In the rows, zero is written as 128.
The rows of Y fall into a few groups, and each row is roughly a mix of its group's hidden directions.
Y, 128 rows:
[[103 101 116 173 126 157 103 142 141 140]
 [146 112 101 124 104 122 162 143 135 174]
 [115 116 103 119  90 122 105 104 169 146]
 [149 166 140 144 163 132 171 132 116 134]
 [126 156 180 127 147 113 156 121 108 143]
 [132 134 128 113 126 159  68 138 121 104]
 [126 143 160 165 112 129  84 121 114 105]
 [109 159 105 154 125  89 126  89 127 133]
 [113 109 125 102 136 149 131 140 184 107]
 [142 105 157 123 137 154 133  74 144 123]
 [ 93 156 140 110 133 113 177 133 112 141]
 [108 112  98 130  98 129 116 131 179 112]
 [150 153 106 112 148  96  91 129  98 122]
 [122  90 174 130 143 143 127  92 142 129]
 [151 104  81 113 148 146 132 129 163 138]
 [122 173 115 146 100  89 136 115 109 119]
 [138  97 150 136 133 127 133 188 144 129]
 [116  80 101 143 147 144  99 129 150 141]
 [140 122 101 107 116  93  98 133 170 139]
 [144 164 113 155 119  83 129 104 109 123]
 [137 114 108 108 116 109 148 162  80 133]
 [121 167 141 152 171 109 139 105 145 131]
 [118 111 114 140 162 132 163 141 135  81]
 [125 144  98 117 146 135 141 163  80 115]
 [103 134 142  98 117 123 176 107 128 158]
 [123 124 105 126 139  96 174 142 114 166]
 [129 130 131 132 134 119 121  94 183 161]
 [135 131 108 132 113  89 109 156 160 162]
 [142  80 131 109 149 152 116 166 122 125]
 [135 114 127  85  98 123 111 114 155 165]
 [103 135 137 130 110  86 175 148 117 129]
 [124 114 129 127 103 148 100 161 117  80]
 [145  99 159 135 163 163 112 129 107 112]
 [ 96 148 152 112 102 108 113  88 147 127]
 [105 138 137 118 103 163  77 141 137 122]
 [128 141 104  90 101 117  90 128 121 160]
 [129 159 134  76 135 126 168 135 122 134]
 [175 115 144 127 141 127 150 117  82 129]
 [120  99 113 149 182 145 101 122 124 127]
 [118 152 175 153 147 110 112  98 117 131]
 [131 106 114 114 130 102 170 130 171 148]
 [142 128 157 169 150 127 115  95  95 126]
 [130 141 116 183 149 121 141 112 152 102]
 [141 148 165 128 126 105 139  96 102  92]
 [ 99 102  93 135 108 115  98 148 157 122]
 [132 107 152 148 113 107 157 166 123 162]
 [111 134 142 169 149 142  99 138  85 128]
 [138 140 124 134  78 166 155 131 129 152]
 [102 153 148 117 106 109 166 111 103 151]
 [144 128 170 117 111 113 146  82 144 113]
 [130 140 168 157 137 123 133  85 107 105]
 [158  78 100 141 118 142 134 122 151 144]
 [108 113 112 152 117 144  99 172 101 113]
 [ 85 143 166 131 121 148 159 124 152 133]
 [135  96 179 128 133 146 110 134  97 113]
 [134 131  95 111 124 129 161  91 149 163]
 [142 112  81 119 140 130 108 135 156 165]
 [136 137 100 119  92  91 138 101 159 137]
 [120 135 161 120 150 129 160  79 144 141]
 [124 119 182 124 138 131 159 153  98 133]
 [126 156 108 127  89 153  90 148 137 110]
 [142 138 125 152 152 102  75 114 108 133]
 [133 136 128 107 112 129 148 149  84  83]
 [127 135 143 141 116 121 119 155  66 112]
 [155  96  88 102 116 134 140 149 147 146]
 [121 124 102  97 112 153 176 115 110 139]
 [110 152 157 146  89 140 121  92 107 135]
 [122 152 131 134 122  79 150 116 130 170]
 [141 150 106 118 117 116 156 142  98 175]
 [ 87 133 137 109 141  78 136 105 130 115]
 [118 115 146 161 128 149 140 165 112  87]
 [129  82 148 126 132 154 131 169 132 102]
 [108  92 118 123 137 104 151 120 141 176]
 [146 171 154 125 125 113 163 127 100 105]
 [120 125 138 127 181 173 136 124 150 122]
 [165 130 116  82 138 122 163 122 130 150]
 [117 134  86 117  83 124 113 150 148 148]
 [158  93 125 133 160 135  96 154 138 104]
 [129 168 168 114 162 134 138 112 105 119]
 [107 107 111 143 110 160  96 100 156 142]
 [128 112 101 121 121 128 128 189 101 132]
 [137  88 107 129 104 127 110 150 173 137]
 [136 132 154 141 121 123 192 128 108 132]
 [107 154 152 106 132 150 171 143 101 123]
 [129 159  94 130 114  92  99 137 129 160]
 [118 160 163 156 138 134 126  95 115  96]
 [151 173 123 133  83 144 138 120 127 107]
 [107 136 151 101 145 100 175 111 113 135]
 [128 116 123 138 180 106 151 157 100 127]
 [126  97  87 136 103 133 115 127 172 118]
 [166  83 145 126 145 144 112  99 137 123]
 [147  87 112 115 170 103 117 152 133 130]
 [135  94 147 138 121 116 144 183 141 145]
 [114 130 126 115 116  71 113 132 148  95]
 [111 130 135 132  72 139 112 106 160 115]
 [123 119 101  79 106 111 143 117 129 163]
 [130 158  95 135 116 118 143  84 161 133]
 [ 94 123 162 177 122 136 111 116 140 122]
 [141 133 103  79 111 129 168 129 138 108]
 [ 84 117 111 136 125  87 153 144 129 150]
 [ 97 133 104 120  95 127 122 135 156  84]
 [154 126 159 116 139 139 173 127  90 138]
 [114 153 104 122 121 115 156 160  83 121]
 [132 151 107 130  85 167 104 112 143 138]
 [130 153 157 154 126 163 129  95 117  96]
 [104 148 149 122 137  75 154 118 118 148]
 [110 152 170 147 155 120 134 126  93 105]
 [107 121 170  97 156 112 157 137 118 112]
 [ 93 117 131 138 115  68 137 130 127 143]
 [101 122 134 148 148 132 132 181 100 109]
 [120 107 161  98 112 138 165  94 116 135]
 [116 148 174 133 151 137 155 103 133 158]
 [110 106 132 125 115  85 174 134 135 149]
 [129 154 153 123 122  83 159 127 117  96]
 [129 127 147 128 117 180  89 102 141 125]
 [109 128 159 108 162  87 135 101 123 139]
 [118 103 141 125 150 151 113 143 137  73]
 [147 175 150 129 125 139 160 102 102 127]
 [132 108  83 102 103 143 143 161 132 111]
 [125 126  72 153 109 136  96 133 118 116]
 [111 146 168 103 119 136 174 144 115 124]
 [119  98 157  96 154 156 161 129 120 137]
 [125 129  72 112 141 137 142 167 140 135]
 [137  81 117  84 112 120 145 150 135 132]
 [145 118  82 120 142 135  99 170 128 137]
 [153  93 116 115 139 135 121 160 107  87]
 [100 129 123 173 123 132  91 112 130  96]
 [144 139 124  87 124 130 159 139 105 171]]

Each list below has two rows that fit no group; the rest each fit one group, if only roughly. Name those rows in the order they come.
- Z_99: [114 147 144 186 103 137 106 126 120 118]
- Z_793: [156 139  97 127 132 175 112 147  99 124]
- Z_240: [114 149 140 155 172 159 103 147 135 118]
- Z_295: [152  83 127  98 163 142 148 139 129 121]
- Z_344: [137 106 171 171 132 118 110  98 133 126]
- Z_538: [144 117  97 160 137 122 133 179 149 135]
- Z_234: [120 103 180 119 110 143 110 100 130 147]
- Z_817: [131  70 107 143 144 113 145 137 144 147]
- Z_797: [142 122 105 116 152 129 112  81 143 165]
- Z_703: [125 132 122 115  98 126 150  77 163 117]
- Z_524: [ 93 164 121 157 134  99 103 109 146 130]
 | Z_99, Z_524
- Z_348: [127 108 136 130 120 134 164 176  94 145]
- Z_73: [104 163 126 150 122 110 124  93  88 137]
- Z_725: [121 159 141 161 116 121  92  89 112 130]
- Z_798: [138 138 144 116 112 173 100 110 166 116]
- Z_218: [122 135 150 150 122 115 111 124  87  80]
- Z_20: [128 139 139 105 141  88 153 115 162 161]
- Z_186: [152 142 154 154 138 137 160 104 118  89]
- Z_866: [147 102 105 152 104 163 121 101 156 129]
- Z_395: [111 114 131 123  80  94 137 105 159 127]
- Z_389: [133  83 119 139 113 134  87 136 125  93]
 | Z_798, Z_389
- Z_658: [150  89 121  92 141 119 153 100 152 133]
- Z_628: [151 124 150 131 118 160 109 125 105  79]
- Z_878: [127 114  87 127 175 111 125 122 126 161]
- Z_264: [129 158 124 134 156  96 164 147  93 124]
- Z_412: [119 140  97 126  82 112 126 161 109 107]
- Z_684: [125 124  94  97 129 148 142 165 139 164]
- Z_444: [ 96 106 135 171 153 112 105 130 154 122]
- Z_879: [116  87  83 114 119 123 127 164 121 120]
- Z_387: [141 132 125 111 151 162 114 171  99 107]
- Z_529: [127 107 111 121 117 117 151 184 117 155]
- Z_167: [127 145 131 163 145 183 105 115 119 126]
 | Z_628, Z_444
- Z_502: [146 112  91  93 127  97 159 121 147 124]
- Z_81: [146 141 121 118 128 143  84 100 129  85]
- Z_435: [117 133 141 108 134 162 183 120 136 150]
- Z_660: [136 118 167 125 149 153 106 111 167 105]
- Z_792: [136 145 130 118 121 100 144  75 147  98]
- Z_778: [108 160 169 122 136 134 168 102 131 122]
- Z_74: [102 164 159 107 136 116 145 108 163 139]
- Z_996: [149 106 140 130 138 163 122 107 176 111]
- Z_362: [126 114  89 141 131 130 162 165  97 119]
- Z_984: [122 147 171 129 153 133  93  90 132 129]
- Z_900: [145 157 133  93 144 138 163 130  89 129]
 | Z_81, Z_984
- Z_749: [151 134  85 132 142 173 110 139 117 110]
- Z_581: [136 135 132 109 153 136 133 163  98 175]
- Z_484: [131 128 142 120 120 184 150 126 158 153]
- Z_388: [145 144 117 150 110 173  97  99 112 126]
- Z_594: [138 126 140 134  96 125 113  71 153 138]
- Z_610: [132 144  71 121 102 106 144 122 149 134]
- Z_161: [165 134 111 110 157 116 117 138  84 149]
- Z_459: [114 101 101 105 104 144 124 109 171 145]
- Z_549: [119 117 109 158  87 167 108 140 142 117]
- Z_72: [159 135  80 150 114 124 102 143 108 111]
- Z_913: [126 149 120 158 131 136  86 100 151  97]
 | Z_484, Z_459
- Z_718: [101 149  99 136 132 110  78 140 148 140]
- Z_489: [101 138 107  97 134 126 178 141 153 124]
- Z_301: [139 115 107  89 134 106 167 114 160 133]
- Z_94: [ 99 100 173 122 140  92 148 133 128 129]
- Z_439: [112 161 128 166 141 122 120  91 108 101]
- Z_821: [124 105 181 117 150 140 127 122 141  93]
- Z_833: [149 132 134 112 175 170 133 121 104 115]
- Z_182: [165 131 154 110 169 134 124  90 127 123]
- Z_546: [171 118 176 100 136 141 142 121 123 119]
- Z_598: [143 102  95 103 141 152 137 165 148 108]
- Z_565: [104 172 138 160 115 109 157 129 114 146]
 | Z_833, Z_565
- Z_144: [160 133 160 116 129 152 147 103 151 163]
- Z_763: [133  99 166 117 128 109 170 154 115 140]
- Z_688: [131 160  99 131 153 126 169 100 104 123]
- Z_577: [134 142  97 154  96 101  99 155 111 119]
- Z_139: [162 101  97 118 117 108 111 119 165 144]
- Z_237: [120 123 152 141  91  94 143 156  97 114]
- Z_536: [106 144 111 166 107 124 101 122 163 104]
- Z_888: [119 110 102 108 114 170 163 154 143 135]
- Z_97: [116 162 155 160 128  94 119 136  96 141]
- Z_780: [144 138 146 152 160 107 125 128 101  83]
- Z_216: [151 137 117 146 116  98 104 150  99  89]
 | Z_237, Z_536
- Z_655: [119 167 132 125 140 114 166 133  95 161]
- Z_373: [125 159 169 146 115 140 174 122 133 117]
- Z_614: [125 116 123 144 116 132 109  77 171 114]
- Z_579: [130 101 114 145 106 176  99 134 154 125]
- Z_727: [145 176 134 127 147 132 104 107 111  93]
- Z_964: [112 116 153  91 122 172 115 129 159 120]
- Z_774: [151 135  90 147 129 176 106 123 118 112]
- Z_284: [127 135 180 111 156 128 125  88 119 128]
- Z_241: [143 135 127 143 176 166 119 141 100 111]
- Z_447: [107 149 175 136 110 155 134  93 117 130]
- Z_202: [108 102  90 155 118  96 134 144 154 114]
 | Z_373, Z_964
- Z_214: [154  86 126  84 122 141 111 139 150 125]
- Z_191: [136 139 132 144 168 120  94 120 101 166]
- Z_119: [129 158 122 136 147  84 162 132 103 107]
- Z_420: [ 99 129 160 159 121 110 108 118  92 105]
- Z_200: [109 124 106 156 111 141 101 104 150 168]
- Z_823: [109 143  91 133 147 123  78 151 114 131]
- Z_515: [139 115  87 115 134 114 123 143 182 123]
- Z_176: [142  84 136 100 119 152 131 142 169 135]
- Z_275: [138 101 151 126 169 153 118 114 164 144]
- Z_154: [129 158 132 155 134 117 180 115 103 112]
- Z_950: [ 92 144 153 131 113 152 167 124 119  97]
- Z_685: [158 120 119 123 181  91 131 124 112 124]
- Z_183: [108 152 116 110 142 103 161 143 147 167]
- Z_460: [159 111 118 127  91 155 111 112 160 151]
- Z_613: [149 136 121 101 106 118 141 130 144 185]
 | Z_214, Z_200
- Z_283: [136 153 140  94 135 146 178 124 102 130]
- Z_324: [141  86 131 101 157 146 137 110 161 142]
- Z_831: [126 178 139 129 132 121 142 123  84 155]
- Z_346: [145 129 131  89 135 131 171 113 150 161]
- Z_185: [114 114 104 118 113 161 146 179 116 138]
- Z_726: [134 112 137 109 150 161 152  84 154 137]
- Z_617: [119 125 154 120 179 153 154 123 119 155]
- Z_886: [128 137 115 127 120 109  80 135 112 175]
- Z_29: [114 125  91 109 111 157 151 122 152  92]
- Z_140: [ 97 116 115 160 111 133 102 117 173 120]
- Z_170: [138 146 152  93 125 136 183 115 123 123]
- Z_721: [161  97  98  87 128 131 128 157 131 129]
 | Z_886, Z_721
